Rotation paths and how fast each direction turns (degrees each step):
Each turn is a multiple of 5 degrees from 10 to 175, or 0.
Rotation 1:
[ 11 -33  10   0   6  17  25 -29  11  22 -22 -48  41]
[-17   7  26  -9  -1   1  34 -21  20  24 -27 -63  16]
[-23 -23   7 -22 -16 -21  16 -35  -5   4  -4 -61  30]
[  3 -15 -13   2  -4   5  33 -41  -8  38  -9 -47  31]
[ -3  -8  -2 -13 -12  19  17 -22  19  18 -26 -72   0]
[ -2 -35  21 -16   0   2  12 -24  11   0 -17 -56  41]
[-12   1  21   1   1  -6  43 -32   9  34 -17 -46  32]
[-24  -5  -5 -22 -21 -11  19 -28  -3  15  -9 -70   5]
[  8 -38 -11 -10  -8   8  16 -37  -3  15  -7 -54  35]
[  5  -4  11   1   1  25  34 -24  22  31 -31 -57  17]
[-20 -14  27 -19  -9  -5  17 -21  17  -2 -20 -67  19]
[-11 -19   8  -3  -3 -16  31 -42  -8  23  -4 -45  43]
Speeds:
[  7   0  16   1 -22   6 -16   6   6  20  20   0   5]	0
[ 9 14  0 17 10  8 19 -5  0 25 -5 13  5]	130
Rotation 2:
[ 16  -7  14  31 -26  20  12 -46  10 -28  29  13   0]
[ -2  10  10  54   3   8   2 -34  11 -27  37  15 -17]
[-16   0   3  55 -29  -6  -1 -39  19 -10  12  20   0]
[  3  -7  33  34 -24  14  -9 -57   4 -11  16  13   2]
[-10  19  31  55  -4   9 -19 -27   4  -9  26  14 -16]
[-15  13  16  49 -44   3 -13 -21  16  -4   6  22   6]
[ 12  11  35  27 -43  29 -11 -31   6 -16  14  15   2]
[  4  31  24  46 -20  24  -8  -6   6 -21  30  16 -13]
[ -4  13  -1  44 -49  12   6  -7  22 -24  19  20   3]
[ 21   1  17  27 -37  25  11 -32  14 -30  29  13   3]
[  3  13   8  48  -6  14   6 -23  11 -31  38  14 -12]
[ -8  -4  -7  53 -30  -5   9 -34  23 -19  20  19   1]
Speeds:
[-10  19  -6  18  23  -6  -6  17  -1  -2  11   0 -15]	120
Rotation 3:
[  4 -16  10  11 -27 -26  68  10  12  24  -7   1   2]
[  7 -20  27 -22  18 -24  43 -27   7  44  -3  -6  16]
[ 23 -17 -16   2  13   5  47  -1  31  32  28  13  29]
[ 23  -7  12 -41   1  -7  14  15  27  26  19 -27  46]
[ 23  28 -19   1  29 -24  -6   5  27  37  10  -8  47]
[ 14   6   8  26 -13 -24   3  46  15  17   9 -15  49]
[ 10  11  31  24  25 -22 -18  11 -26  41   5 -29  35]
[ 20  11   4  55   6   6   6  23 -22  31  35   0  11]
[ 22  13  40   0 -11   0   1  21 -32  29  39 -25 -10]
[ 33  43  16  12  11 -15   1  -3  -9  34  37  15 -33]
[ 26  22  39   3 -29 -25  22  24  14  -5  33  21 -17]
[ 11  23  53 -12  18 -42  11 -22  -2   0  17  26   1]
Speeds:
[  1 -13   6   2 -27   6  10  25   5 -14   6  -4   4]	145
[ -6 -25  13  11  12  19   8 -11 -15   1   9   3   9]	65
[-10  11  -5   1   6   1  -9  -1   3 -19   4  -6  35]	40
Rotation 4:
[  6 -17 -22   2 -18   2 -31 -55   9  36 -32 -18   8]
[ 23 -33  -7 -55  24  -6  -6 -30  28  16 -11  15   5]
[ 14 -38  -3  26  -1  12  10 -58  33  15 -23  -1  11]
[ 29 -28  31 -42  14   1   4 -41  21   0   5 -12 -31]
[ 22 -36   1  21  11  -4  -4 -46   7 -38 -17 -32  13]
[ 18  -4  -2 -28  12 -36 -15 -53  -1   6  17 -32 -32]
[  5 -29 -22  -3  28 -24   2 -39  17 -20  15 -26  43]
[ 24  10 -14   7  17 -10   7 -53  20  28  45 -13 -13]
[ 24 -18   6 -20  14  15  22 -14  28 -10  34 -46  36]
[ 52   6 -13  20   1  27 -17 -40  -8   5  34 -26  -4]
[ 31  -3 -10 -41  -4   6  -8  -6  -2   9   6 -64  25]
[ 34  -7 -44   0   3  14 -42 -35 -14  13  15  -1  28]
Speeds:
[11 -6 22  8 -4 25 18  5 11 -3  9  1 -7]	65
[ -9  -5  10   9  12 -23  11 -14   5 -21   9  -4 -12]	25
[ 12 -13 -11  11  15   6  -5   4  -4 -22  -1  18  17]	155
[ 12  18  20  -3   9   0 -10 -21   6   2  -6  -2  20]	0
Rotation 5:
[ -9  24  34 -26  -7   0   8  -5  10  21 -16  36 -51]
[  6  -4  14 -44  30  14  41   1  33 -14   8  30  11]
[  3 -15 -17  -6   5 -31  42 -14  -2 -46 -38  -8  10]
[-26   7   7 -28 -45  -4   5 -17 -10 -22 -23 -14 -42]
[  5 -13  46 -24 -28  15  36  16  14  12  22  17 -26]
[ 23  -2  22   1  31 -22  49   2  14   1 -34  35  -4]
[-27  18 -21 -38  16  -7  11 -29  15 -29 -41  10 -16]
[-19 -20   2 -46 -39   8  34  -6   3 -38  19 -10   4]
[ 27 -18  41  10 -32 -22  42   9 -16  -7 -12   1 -25]
[ -4  28  25 -14  11  -4  15  -2  26  16 -36  25 -49]
[-22   0  -3 -53  21   9  39  -6  31  -6   2  22  13]
[  8 -28 -10 -12 -12 -23  45 -17 -21 -43 -19   0  16]
Speeds:
[-19  -9 -25  -4  -6   7  12 -12  -6   2 -12 -14  14]	85
[ -4  -6  -9  -3   0  31  -4   2  21  -8  11  -1 -16]	120
Rotation 6:
[ 42 -65  -6   3  -3  19  -7  -1   8 -29   6 -25  -3]
[ 28 -37  -6  43   6  39  -7   3  17  32 -11 -24  21]
[ 40 -47   1  29   4  32   3 -14  30 -35  15   7   7]
[ 33 -47 -21   9  -1  39   1  26  11   9  -8 -43   8]
[ 30 -56  15  44  -4  29 -11 -21  13   5   3   6  16]
[ 42 -28 -29  15  25  39   2   5  31 -17   4 -30  14]
[ 31 -64   4  24 -31  38   4  14   6   6  -2  -9   8]
[ 39 -44 -10  31  33  17 -19 -24  24  -1   0 -28  14]
[ 34 -29 -11  26 -12  58  17  21  28  -7   5   0  17]
[ 40 -74  -3   9   3  13 -13 -12   6 -15   3 -28  -1]
[ 27 -26  -8  44  14  48  -1   3  27  27  -8 -18  26]
[ 41 -55  -4  15  -6  31   4  -5  23 -40  13   1   4]
Speeds:
[  1 -14  18   5 -16  -6   0 -15  -3 -15   9  24  -4]	160
[-28  -3   0   6   6  -4 -22  20   6  -9   5   6  -4]	0
[  4  22  -7   7  12  11   9  -4  20 -18   8  14   6]	125
